In the data rows, 128 means zero.
The table:
099 059 114 157 136 125 108 120
144 073 119 126 144 076 118 108
109 113 144 136 108 154 148 128
162 107 146 100 122 167 065 094
129 200 126 091 123 127 149 145
094 127 114 133 125 152 125 138
150 123 132 110 124 149 100 114
095 160 118 123 117 156 136 146
115 115 141 132 110 146 142 130
158 113 145 100 122 162 074 099
106 086 141 188 116 164 148 138
118 151 123 116 126 129 136 134
111 115 143 135 109 150 145 129
099 073 164 113 101 126 144 105
114 101 136 168 120 149 138 134
080 057 125 150 116 137 136 121
097 081 125 147 118 135 135 127
106 079 157 115 102 126 142 109
120 117 136 128 114 143 138 131
109 094 126 142 119 137 136 129
117 111 130 152 123 141 134 131
108 157 095 137 132 099 183 163
166 132 104 102 136 117 116 127
163 182 124 121 131 143 133 143
107 097 125 141 120 138 133 130
120 148 107 131 131 112 159 151
154 155 088 115 136 126 147 150
140 149 123 092 139 093 117 119
192 142 085 091 151 103 105 127
087 127 114 140 124 157 127 140
105 082 151 112 104 125 141 113
145 150 119 094 139 095 116 120
120 104 132 115 114 128 146 125
104 078 155 112 104 127 144 108
172 190 126 116 131 143 131 142
117 106 133 159 122 144 136 132
148 154 118 083 141 090 112 117
112 100 137 172 119 155 141 138
111 103 136 162 122 148 139 133
146 157 127 099 134 099 140 128
139 143 124 103 139 103 119 121
149 120 134 108 123 151 096 113
159 152 130 096 138 079 137 123
141 145 123 100 136 100 118 119
180 155 134 081 142 054 143 117
188 142 089 091 147 106 109 126
097 107 156 144 100 158 153 128
153 115 140 104 122 157 086 105
093 100 113 146 128 142 119 133
103 077 160 111 100 127 142 108
150 153 087 116 131 127 149 150
160 110 145 104 122 161 076 097
115 155 099 136 132 102 176 158
129 178 125 097 126 123 144 140
092 152 117 129 121 158 129 145
113 170 123 112 121 139 142 141
114 153 103 138 134 104 171 158
The rows of a group all lie on one hidden flat surface, such as a line or a plane, and a surface may be shifted away from zero. The first row asked about is in group 0, and each new group gets the next number.
More rows, each followed by its group:
152 114 142 102 121 163 085 104 0
116 098 139 116 111 124 143 123 1
121 102 134 112 111 124 143 124 1
156 158 088 112 135 128 145 152 1
164 179 127 119 129 144 132 142 2
088 105 161 145 099 164 155 131 3
147 126 131 112 125 146 106 116 0
161 106 146 099 123 166 072 096 0
151 120 134 109 125 149 095 111 0
179 137 095 095 143 112 114 126 3
092 076 123 148 117 139 135 126 2
160 111 143 101 123 163 074 099 0
141 148 121 094 138 097 118 122 4
120 144 108 130 129 117 156 147 0
107 084 151 113 104 125 145 112 1
154 118 138 107 123 154 089 104 0
119 110 131 150 124 138 135 132 4
137 140 123 102 139 105 122 123 4
154 156 086 116 133 129 145 155 1
152 153 089 114 133 128 144 149 1
110 112 146 137 107 154 147 130 3
160 189 133 083 131 088 148 132 5
165 174 071 114 141 127 148 161 1
103 076 157 111 102 130 140 109 1
117 186 125 100 121 135 144 143 5
144 154 120 086 143 093 113 119 4
150 151 092 116 131 127 144 148 1
111 156 097 137 133 102 178 161 0
